The rows of R fall into a few groups, which share some directions, and each row is roughly a mix of its group's hidden directions.
R (160 x 11):
[[-16   0  12   5 -20   3  11  -7 -11  15   7]
 [  5  14 -11  -8  17  -4 -11  16  12  -9  -7]
 [ -3  -5   0  -6  -2  -2   1 -18 -26  15 -10]
 [ -3  -4  16   0  -3 -10   4  16  19 -16  -8]
 [-17   0   2  -5 -13 -22  -4  -2   1 -12 -17]
 [  9  -5 -14 -12   9  14  -7  -7 -17  17   3]
 [ -2  16 -15  15 -12  -3  -1 -21   2  -5   7]
 [ -4  21 -10   4 -11 -11  -2 -21   6  -8   5]
 [  5 -11  -1  -8  -9   2   6   5  27   9  15]
 [ -9   7   1   3  -8   7   3 -11 -27  14  -6]
 [ -5 -10  -3   7  -6  13  16 -19 -18  10   1]
 [  6   7  -9   5  14  -1 -10  18  20 -13  -2]
 [  1  -1  -8   9 -14   9   5 -27 -14   3   6]
 [  8  16 -15  -9  18   1 -11  -2  -9  -8 -12]
 [  1  21   6   2  -8  -4  17  -7  16   2  15]
 [  9   2  -8 -18  19 -15 -10   4  10  -8  -7]
 [ -9   1   2  -3  -2 -10  -3 -11 -26   1 -19]
 [ -4   3  11  -9  11   2  -4  23 -15   3 -16]
 [  9  -9  -6 -14  -1  21   0  16   4  17   2]
 [  4  -7 -16  14  -6   0   1 -26   7  -5   9]
 [  1 -17  24  -8  -4   9  14   9   1  10   3]
 [ -3 -13  -1   1  -9  12  15 -13 -21  10   0]
 [ -8  -3  -3   9 -12   9   8 -21 -17  13   5]
 [ -7   6   0 -18  15  -1  -6  17  19  -8   4]
 [-17   3   5  17 -17   0   8 -12  -3  13  12]
 [ -5  -8  -6   7  -4  14  13 -20 -20   7   1]
 [ -1 -19   1  -3   2  11  10  -1 -25   6 -12]
 [ -4  -9   5 -13   0 -11  -3  -2 -20  10 -21]
 [ -1  -4   6 -11  13  -9  -6  25  14  -3  -8]
 [ -3 -15  14 -13 -10 -16   2  10  16   0  -7]
 [ -4  20 -13   8  -7  -6  -3 -22  -5  -1  10]
 [ -1  20 -15  12   3  -2  -5   1  12 -19   8]
 [ -5  -6   8 -12   1 -16  -5  -2 -16  -3 -24]
 [-21  15   2   7   1 -10 -18  14   5  -1   4]
 [  2  14 -18  15  -7   1  -3 -23  -5   0   6]
 [ -4  -7   1  -9  -5  -5   1 -15 -23  18 -10]
 [ -5 -11  21 -10   8   0   4  24  -3   3  -3]
 [  6   3  -5 -17  19 -15 -11   9  10  -9  -9]
 [ -1  14 -21  -1  10 -16 -13 -13   2  -6  -2]
 [ 13  14   3  -1   7 -15   7  12  20 -12   5]
 [  0 -13   5 -10  -3   1   4 -13 -20  21  -7]
 [  0 -23   6   9  -2   7  13  -3  17   0  14]
 [ 13  -5 -20   4  10 -10 -10 -14   9 -12   2]
 [ 13   0 -12   8  12   0  -1   9  25 -13   0]
 [ -1 -13  -5  -6  11  12   0   3 -25  -1 -16]
 [ -7  20  -8   5  -4 -12  -5 -22  -8  -4  11]
 [ -9  -2   2  -7  -6 -12  -2 -15 -23   6 -17]
 [-19  17  -3  17 -14   3  -3  -6 -10   8   7]
 [ 11  19  -3   6  -4 -16  14  -8  15  -5  10]
 [ 10   0  -4 -14  17  -9 -10  15  15 -10  -6]
 [-10  -6  17 -18  -5  -8   7  -9 -13  16   1]
 [  2  -3   7   4   4   4   0  24  21 -15   3]
 [  7   1  -3 -11  19  -3  -9  19   0 -14 -14]
 [ -3   6   9  -6   4   6  -4  13 -27   5 -16]
 [  7 -21   8   9   8  13   4  16  -9  10  -8]
 [ -1  -1  -3  30 -13   8   8 -10  -9  -1  -4]
 [  1  10 -10  16  -3  13   5  -1  14  -2  22]
 [  4   6   4 -10  -1 -16 -21  18  13  -4  -7]
 [  9 -18 -18   7   0   2 -12 -16   5 -14   2]
 [  6  -7   9 -21   9  -7  -3  -4 -19  12  -8]
 [ -3 -13  22 -10   6  -5   4  22   2  -4  -8]
 [  2 -16  11 -16  10   8   1  23   0   6  -5]
 [-13   8   0  -2  15   7  -5  19  -5   5  21]
 [  7   7 -15 -16  14 -15  -7 -15  -4  -3  -7]
 [  3 -28  11  -4   2   9  11  14   6   0   2]
 [ -6   2  -8   6 -14  -4  -2 -24 -20   4   2]
 [  1 -15  17 -14  10   0   1  21  -4   3  -8]
 [  4  14 -16  10  10  14  -3 -13 -18   1   5]
 [  8   6  -5  12   0  14   6 -10  13   1  25]
 [ -3  -4   7   7  -4   7   6  -6 -28  18   1]
 [ -6  -6  25  -5   0 -14   5  15  -1 -12  -9]
 [-23  14   3  18 -13  -2  -7   0  -7   5   6]
 [ 10  -4  12 -10  11  15   3  24   3  -3  -8]
 [  3 -18  11  -1   1   0  11  13  23  -1   9]
 [ -9  -8   9   5 -18  -9  10   9  20   6  11]
 [ 14  -9   2  -9 -11  -9   3 -15   8  -5 -21]
 [ -4  -6  12 -12  12   3  -5  28   4  -2  -6]
 [ -3  -4   6   0  -9   5   4 -18 -29   4  -5]
 [  9   0   3 -12   3 -11 -18  21   0  -7 -14]
 [-13   1  10  16  -5   3   1  15  20   6  13]
 [  1 -18   0   7  10  16   0  25   7  -1   1]
 [ -1  14 -14  -4   4  -7 -10 -16 -16   3  18]
 [ -9  12   6  -2   7  -4   1  11 -23  13 -15]
 [  3   2  -3 -13   6  -8  -7  10  25 -17  -2]
 [ -1  18 -19  10  -7  -1  -3 -22   0   0   9]
 [ -3 -13  19 -11  10  -1   3  24   2   1  -6]
 [  2   4   5   9 -19  -8   7 -21 -17   6  -5]
 [ -3  18  -3   2   5 -13 -18   6  21  -6   5]
 [ -2 -15  17 -10  -9 -14   3  11  18  -3  -5]
 [ -4  -8  10 -13  12   1  -6  28   6  -2  -7]
 [  4   4  -3   9  -2   8   2   9  26  -8  19]
 [-12  -5  10   8 -22   1  13   4   9  12  12]
 [ -7   8 -15  14   8  10 -14 -19 -11  -5   0]
 [  4   8   1  -6  10 -11 -13  18  21 -11   0]
 [  0  12  17  -8   2  -4  11  20  17   1   8]
 [  3 -10  12 -12   1 -11  -4  21  18  -7  -8]
 [  0  -2   5   4  -2   0   2  20  27 -13   8]
 [  5  -4  -8 -10   8   6  -4 -13 -23  20   2]
 [ -3 -19  13  11 -18   1  12  -3   7   7  12]
 [ 10  18   1   2   7 -14  19   3  16  -7   3]
 [-12  -5  10   7 -20  -5  11   8  15   8  11]
 [  3  -6 -16  14  -8 -12  -2 -24   5  -5   8]
 [  0 -16  16 -16   1  -9  -2  10  -6   4 -19]
 [ -3   8  13 -16   9  -1   3  27   9  -1   0]
 [ -5   6 -17  11   9  10 -10 -20 -14  -6  -3]
 [ -2 -14  18  -8  -7 -11   3  15  19  -6  -4]
 [ 11   4  -9  -7  24  -1 -13  -7  -9 -10 -11]
 [ -9  -1   7  -6 -11  -1   2 -18 -26  10  -2]
 [ 10 -16  16 -12  -5 -15   3  -5 -12   4 -14]
 [ -8  -2  -2   6  -8  10   9 -16 -24  13  -1]
 [ -2 -19  21  -8  -8  -7   6  12  13   0  -5]
 [ -3  21  -8  -7  12  -3 -11  14  -4 -10 -15]
 [-16   3   5  18 -17   4   5 -11  -8  12  11]
 [ 15   4   3  -7   5 -14  -9  17  16 -14  -5]
 [  1   9  12   0 -15 -14   6   4  22   7  14]
 [ -2 -12   4 -11  -4  -2   3 -12 -22  19 -10]
 [ -2  13   0  13  13   3  -6   9 -10 -24  -9]
 [  5  12   5  -5   2 -15 -16  17  19  -7  -1]
 [  8   5   4 -11   3 -12 -20  21   2  -7 -11]
 [ -3   1  -3  -3   1   0  -1 -18 -28  12 -10]
 [  8   0   4  -1   8   9  -1 -18 -25  13  -1]
 [-11  13  -3   8   4  -8  -8   8  -9 -22 -16]
 [  6 -12  -6   4  -5  -7  13 -20  14   9  14]
 [  3 -17  17  -9   1   1   5  21   9  -2 -12]
 [  6 -12  16 -19   7  -8  -8   9  -4   1 -18]
 [  8   0  -6   2   6 -11   3   0  30 -12   9]
 [ 14 -13  -6  -6   1   5   1 -17 -14  17 -13]
 [  3   7  -1  11   7   7  -1  19  19 -19   8]
 [ -1  -4   8   6  -4   4   5  -7 -30  16   0]
 [ -1  -9   2  -9  -3  -1   2 -15 -22  20  -8]
 [  0  21 -11  -9  14  -3 -11  16   5  -7  -9]
 [  3 -20  14  -8   5   8   5  22   2   4 -11]
 [ -7  14 -14  16  -6   2   3   0  16 -13  15]
 [ -2   2  -7 -12 -11 -13  -4 -25  -4  15   0]
 [ -3  11  -9  11  -1   8   2 -23 -20   5   5]
 [-14   0 -11  -6 -20 -19   2 -13   9   5  -1]
 [  4 -10   0   4  -6   3   5 -26 -22   3  -1]
 [ -2  11 -14  18  -1  14   6 -14  -9   3  15]
 [-11  13   8   2  -5 -13   1  10  20 -18   6]
 [ 11  -5  -1  -2 -18  -9   5 -21   8  -4 -18]
 [-16  -1  22  10   3  -4   8  20   3  -7   0]
 [  5  17  -4  12 -11  -8  15 -19   3   2  12]
 [ 10  -5  -9  16 -13   8   5 -21 -10   6 -11]
 [  3   8 -18   1  -9   4  -2  -6  28  -8   2]
 [  7 -11 -10   7 -11   5   1 -22  14  -8  13]
 [ -9 -15  14   8 -20  -3  10  -2   6   9  13]
 [  2   6   1  17  12  18   1  16   0 -16   5]
 [  8  -4  17 -17  10  -8 -12  -1 -10  -2 -17]
 [  3  13 -20  13  -7   0  -4 -23   2  -2   5]
 [  5  14 -23   9  11  -6 -13  -4   6 -13  -3]
 [  1  11   3  -7  -2 -18 -20  16  13  -2  -4]
 [  0  -8   1  22 -11  15  14  -2   7  11 -11]
 [  9 -14   4 -13   9   4  -2  -3 -22  16  -7]
 [ -5 -20  -7  14  10  20  -1 -13  -1  -6   5]
 [ 15  -4  -5   2  14   5  -6  18  17 -15  -4]
 [  6   2  -3 -12  17 -10 -10  17  18  -9  -4]
 [  4  -1 -11 -19  12   9  -8  -1 -14  18   9]
 [ -7   9   0   3   5 -13  -8  12  -1 -24 -16]
 [  5  -6 -11  -4   8  22  -2   5  -9  23   6]
 [ -9  -2   9  18 -18  17   8   1  -7   8   9]]
One row of each group comes first, with its name. Which group is each row after those in?
[ -3   5   8  -7  13 -13  -1  25  15   0  -6] -> C
[  6  -4   2  -4   1   9   0 -17 -29   0  -9] -> H
[  4   2  10  -3 -22 -19   6 -16  -1  -5  -9] -> E
[ -4  -8  11   8   0   1   7  27  14 -12  -1] -> Q

[ -2  -4   0  -6  -2 -10  -1  23  23 -11  -4] -> Q
[-12  14   9 -10  -1 -14  -2  10  12 -18   7] -> E
[ -7  15 -11  10   7  -5 -18 -10  17  -7   6] -> C
[  9 -13  11 -22   2  -9   2  -7  -6  10 -16] -> E
[ -6   7 -10  11   4  10  -1  11  26 -11   4] -> E
[  2 -27   9  -8   6   9  10  17  -2   1  -4] -> C
[ -3  15 -15   4   2  -3  -8 -19 -15   4  16] -> E
[-15  -3  20   7   5   5   8  22 -10   3   3] -> E
[ -2  20 -12   0   0  -2 -13 -12 -20   0 -10] -> C
[  2  16 -11  13   2   5  -2   2  18 -15  16] -> Q
[ -5   9  -5  13  -2  -6  -1 -21 -23   4   9] -> E
